In the data rows, the value 128 means zero.
Here is a table of points, one per row:
[ 79  97 154 180  86 119 106  79 164  74 161 175 118 133 185 132  98 189
  98  93 125 173 119  91  50 120 145  85 107 133  64 118  99 151 122 117
 113 167 119  95 163 150 170  80 183 122  68 121 171 127  79 126 142 154
 148  67 101 118 124 109 127 125  91  67]
[144 172 123 102 112  96  99 149 108  55 118  86  97  86 110 143  81 100
  86 122  98 158 139 137  86 184  75 106 114 175 120 116 146  85 149 104
 129 111 112 131 117 102 135 150 126 139  67 120  71  60 177 146 123 135
 122 101 155 121  92 125 139 124 141 193]
[ 66 129 164  91 148 186 177  66 152 109 102 155 125 118 127 114 114 115
 182 119 142 117 120 149  92  48 136  91 112 132 168 105 116 123 135 184
 176 113  58 119 107 148  99  91 131 145 149 110 167 148 148 158 105 139
 100 145 108  75  99  98 126 146 106  75]
[167 151  74  63 114 158 121  92 167 136 159 122 123 119 155 110 139 148
 198 175 129 132  81 112 185 189 138  65 118  83  46  99 113 152 189 158
 147 169 177 112 114 131 162 144  97 106  73 157  62 115 155  81  95 135
 168 127 159 114  99 100 150 157 133 134]
[ 62 152 181 126  83  94 122 134 128 129  92 135  47 106 135  86 123  86
 147 136 169  93 100 106 148 140 162  92 114 124 125 144 146  88  87 147
 172 156 141  62 125 124  98 120  86 121 125 150 127 155  87  61 125 130
 139  88 184 153 168  92 142  69  72  91]
[ 81 176 119 110  98  78  95 124 133 150 150 164 130 157 127 155 102 102
 141 119 148 124  88  60 140  76 123 120 138  87 126 108 153 117 185  46
 145 128 115 128 137 173 158 125 128 161 127 101 126 123 162  93 162  91
 159  94 122 131 120  62  90 101 139  99]
[143 148 127 110 109 134  92 146 127 160 162 101 128 145 103 105 130 153
 180 138  50  93 167 195  77 167  54 165 157 106 151 192 152 138  98  92
 114 102 108 147 120 162  95 139 166 115 139 163 106 114 124  95 156 107
  82 103  87 138 150 148 158 101  99 104]
[ 98  97 129 120 145  96 165 126 116 163 176 119 137 155 165 152  90 169
 109  95 142  28 148 153 145 105 217 188  63 124 170 122 145 152 128 128
 112 136 156 140 122 133  68 135  81 127 157  87  27  76 136 204 148 116
 131  82  99 106 173 145 123 153  92 160]
[141 143 159 140 144 131  78  71 106 158  98  78 138 124 176 103 108 110
 117 146 145 160  85  91 132 113 130 105 142 128 165 113 118 129 178  92
 146  94  99  97  99 132 184 184 113 162 141 134 122 144 138 136 185 112
 128 135 110 131 140 255 107 135 182  93]
[158  97 164  79 178 108 163 190 136 110 124  87 122 115  88 194  64 165
 133  98 154 126 131 116 123 160  74 161 221 113  95  91 144 114  82 143
  86 170 110 169  84 100 178 135 161 136 139 123 121 107  82 103 134 151
 157 130 107 165 120 149 121 106 126 137]
[125 141 107 120 131 148 142 175 110 146 137 168 133 162 134 100  98  85
  79 106 165 145 119 121 158 165 143 141 165 130 110 107  83 133 119 140
  93  77 130 101 124 162  81 156 128  90 151 137 108 155 160 104  65 167
  56 139 135 173  92 119 201 144 157 221]
[178 189 118  76 121 113 111 150 120 141 147 114 119  67 140 132 146  76
 137 124 185 102 176 113 152 170 106  82 169 174  87 168 132 184  87 157
 175  53  79 148 133 129  84 118 184  47 156 185 126 139 112 148  73 100
 151 152 122 126 154 150 168 150 141 138]
[118  59 115  94 154 157 101  95 164 118 106 108 137 105  66 142 109  92
 133 138 153 111 138 145 146 181 151 141 149 128 135 211 142 112 100 150
  74  98 117 147 113  95 116 161 155 107  94 144 111 173 173 122  98 100
 111 153 133 110 137  69  56  87 188 121]
[136 115 128  95 127 149 141 146 179 154 144 133 119 146 127 139  81 107
  88 169  60 140  60 158  94  82 121 125  66 142 118 126 117 153  93 195
 148 175 132 111 161 101  90 146 134 157 156 156 145 151  84  88 144  76
 153  93  93 156 103 136  84 174 149 169]
[175 130 110 115 137 120 121 128 107  76  44 123 198 179 121 112 150 129
  94 187 116 100 145  61 100 183 114 207 169 126 111 110 130 147 113 154
  81 147 116  80 116 155 136 154  96  96 103 130 144 120  99 127 125 107
 160 131 106  92 130 122 138 133 103 111]
[ 85 112  94 204 156 122 109 142 102  77 154 100 177 104  89 140 187 130
 146 174 106 125 164 125 118 131 186 183 110 126 126 136 118  65 133 154
 156 180 142 168  99 111 130  64 104 163 133  90  93 108 134 137  97 144
  78 140  64 150  93 148 122 192 125 127]
[ 93  88 125 192 135 156 111 100 126 153 108 174 101 151 176  96 171 125
 127  77 127 178  86 135 135 109 164 120 147 108 147 136 125  90 168  92
 152 147  69 199 119 168 203 144 177  76 170 140 147  76 147 106 121  67
 145  91 177 136 159  83  93 166  87 148]
[150  70 128 189 117 150 134 208 155 165 149 145  56 130 134 126 151 134
 112  99 141 137 116 104 126 118 147 127 130  91 144 109 130 121 156 140
 129 120 103 160 135 126 134  76 109 105 127 110 185 149 126 139 218 136
 123 130 192  23 109 181  94 151 123  92]
[127 142 150 107 148 124 167 214 103  96  77 157 148 132 124 105 110 101
  96 139  97 126 141 190 192 169  83 184 140  95  94 148 117 120 131  86
 149 117 114 111 216 107  83 150  67  93 143  81 165 195 128 154  68 124
 130  68 137 139 142 121 123  86 166 112]
[129 105 144 151 204  95  63 109 194 125 115 138 158 134 135  89 196 155
 160 137 132 119 125 126  62 105 168 160 111 137 126  96 179 122 117  89
 125 143 163 125 120  81 150 102 156 161  96 113 120 148 129 164 139 172
  78 174 188 157 140 126 166 128 152 151]
[115 122 103 168 136  99 169 168  87 167 111 158 133 122 139 186 141  94
 107 158  93 106 131 190 112 106 147  74 105 113 158 108 155 162 110 142
 153 122 204  77 178 170 136 110 122  89 114 102  79  84 117 116 172 119
 101 157  92 108 135 112 140 107 129 108]
[ 84  94 152  60 106 109  72 116 136 148 135 108 143 117 118 179 132 118
 114  94 113 139 147 124 163  82 101  93  77 148  77 128 133  96 143  91
 112 126 164 159 109 158  95 129  76  99 160 193 127 170 165 152 129 119
 179 163 171 135 153 142 190 115  97 160]
[170  99  89 207 145 158 152  76  47  87 169  91 179 142 108 103 137 121
 109 127 171  91 117 175 154  90  98 101 135 149 108 145 160  94 104 111
 109 109 127 141 113 121 144  83 163 200 136  98 135 164  82 152 121 166
 107 162 150 109 123 150 118 172 109 126]
[156 142 145 111 124 131 183 110 111 140 158 135 110 123 137 126 203 157
 164 124 139 157 122  91  91  81 103 114 120 115 169 190  73 106 115  88
 108 123 157 205 144 115 166 143 152  94  51 115 166 167  97 104  96  72
 135  57 109 102 130 164 173  54  95 147]
[185 162 157 100 153 158 147 107 141 134 153 138 127 138  70  93 132 112
 156  53 144 156 202 123 111 208 137 121 125 189 101 135 122 135 119 136
 129 131  70 123 172 157 107 169 106 161 154  95 108  90  98 156 180 126
  74 202 123 148 103  80  90  50 121 148]
[ 96 120 143 168  78 149 127 129 131 159 159 208 129 105 163 160 148 148
 166 135 112 145 103 142 125  95 102 114 122 169 147 116  47 130 159  99
 152 185 123 100  65  86 108 191 151 143 151 126 121  99  71 101 147 130
 149 133 181  83 157 140 133 143 154 117]
[115 164  86 107 170 172  97  75 111 127 133 120 101 178  88 146 125 154
  38  43 100 141 127 139 149  94 133 150 154 121 186 145 137 171 148 162
 197 118 206 132 111 103 160 130 128 157 136 141 119 129 135 163 114 182
 173 145  84 158  88 154 120 146 114 125]
[126 175  90 178 171 130 123 141 192 116 113 103 205 144  81  75  60 118
 132 171 138 130 142  92 154 109 132 117 142 169 128 131 115 210  91 137
  50 120 199 109 109 123 133 136 123 158 155 126 212  63 166 131 113 129
 142 149 125 147 123 158 147  83 135 119]
[181 115 155 168 101 105 153 137  84 150 138  83 118 109 100  96 133 135
 148 130 150 195 161 154 110 118 168 111  95 108 157 149 167 123 170 106
 120 139 129  73 109  98 102  67 151 163 186 140 127 125 172 137 116 177
 166 120  87  87 125  72  94 182 115 162]
[120 120 108 161  85 133 186 129 168 134  88  98  82  71 178 140 152 154
 155 172 110 130 107  82 151  80 162 148 146 169 151 129 165 116 197 127
 115 130 125  90 150 127 179 122  91 112 148 121 164 157 128 150 148 137
 104 114 150 199 155 130 153 134 135  94]
[145 131 158 122 123 136 122 120  83  79 111 130 119 187 125 166 145 185
 114 167 145 103 151 124 135 128  31 170 114  46 112  81  79 102  85 197
 121 107 145 127 177 118 125 110 138 116 119 148 162 106 163 109 125 145
 108 196 106 124 149 128  92 147 191 134]
[147 140 100  79  55  79 148 144 110 160 102 142 141  93 172 152 142 129
 133 133  97 117 137 173 181 190 141 133 120 141 173  82 136 154  83 130
 108  85  87 212 132 132  86 131 112 177  71 136 131 157 125 132 112 130
 138 158 140 183 110 115 117 134 128 113]
These points spread out most along one direction. Take the direction at right angles to it along which they spread out most. Go by this last direction. For each point below, how far along it does it lie, from 0 to 99? 50 is the average, and the first point above lies past it. One standard deviation of the points above along it is 16.
[129 105 144 151 204  95  63 109 194 125 115 138 158 134 135  89 196 155
 160 137 132 119 125 126  62 105 168 160 111 137 126  96 179 122 117  89
 125 143 163 125 120  81 150 102 156 161  96 113 120 148 129 164 139 172
  78 174 188 157 140 126 166 128 152 151] 30
[ 79  97 154 180  86 119 106  79 164  74 161 175 118 133 185 132  98 189
  98  93 125 173 119  91  50 120 145  85 107 133  64 118  99 151 122 117
 113 167 119  95 163 150 170  80 183 122  68 121 171 127  79 126 142 154
 148  67 101 118 124 109 127 125  91  67] 55
[141 143 159 140 144 131  78  71 106 158  98  78 138 124 176 103 108 110
 117 146 145 160  85  91 132 113 130 105 142 128 165 113 118 129 178  92
 146  94  99  97  99 132 184 184 113 162 141 134 122 144 138 136 185 112
 128 135 110 131 140 255 107 135 182  93] 49
[ 85 112  94 204 156 122 109 142 102  77 154 100 177 104  89 140 187 130
 146 174 106 125 164 125 118 131 186 183 110 126 126 136 118  65 133 154
 156 180 142 168  99 111 130  64 104 163 133  90  93 108 134 137  97 144
  78 140  64 150  93 148 122 192 125 127] 12
[150  70 128 189 117 150 134 208 155 165 149 145  56 130 134 126 151 134
 112  99 141 137 116 104 126 118 147 127 130  91 144 109 130 121 156 140
 129 120 103 160 135 126 134  76 109 105 127 110 185 149 126 139 218 136
 123 130 192  23 109 181  94 151 123  92] 48
[115 122 103 168 136  99 169 168  87 167 111 158 133 122 139 186 141  94
 107 158  93 106 131 190 112 106 147  74 105 113 158 108 155 162 110 142
 153 122 204  77 178 170 136 110 122  89 114 102  79  84 117 116 172 119
 101 157  92 108 135 112 140 107 129 108] 43
[178 189 118  76 121 113 111 150 120 141 147 114 119  67 140 132 146  76
 137 124 185 102 176 113 152 170 106  82 169 174  87 168 132 184  87 157
 175  53  79 148 133 129  84 118 184  47 156 185 126 139 112 148  73 100
 151 152 122 126 154 150 168 150 141 138] 73
[175 130 110 115 137 120 121 128 107  76  44 123 198 179 121 112 150 129
  94 187 116 100 145  61 100 183 114 207 169 126 111 110 130 147 113 154
  81 147 116  80 116 155 136 154  96  96 103 130 144 120  99 127 125 107
 160 131 106  92 130 122 138 133 103 111] 45
[185 162 157 100 153 158 147 107 141 134 153 138 127 138  70  93 132 112
 156  53 144 156 202 123 111 208 137 121 125 189 101 135 122 135 119 136
 129 131  70 123 172 157 107 169 106 161 154  95 108  90  98 156 180 126
  74 202 123 148 103  80  90  50 121 148] 48
[181 115 155 168 101 105 153 137  84 150 138  83 118 109 100  96 133 135
 148 130 150 195 161 154 110 118 168 111  95 108 157 149 167 123 170 106
 120 139 129  73 109  98 102  67 151 163 186 140 127 125 172 137 116 177
 166 120  87  87 125  72  94 182 115 162] 31
[147 140 100  79  55  79 148 144 110 160 102 142 141  93 172 152 142 129
 133 133  97 117 137 173 181 190 141 133 120 141 173  82 136 154  83 130
 108  85  87 212 132 132  86 131 112 177  71 136 131 157 125 132 112 130
 138 158 140 183 110 115 117 134 128 113] 61
[126 175  90 178 171 130 123 141 192 116 113 103 205 144  81  75  60 118
 132 171 138 130 142  92 154 109 132 117 142 169 128 131 115 210  91 137
  50 120 199 109 109 123 133 136 123 158 155 126 212  63 166 131 113 129
 142 149 125 147 123 158 147  83 135 119] 35
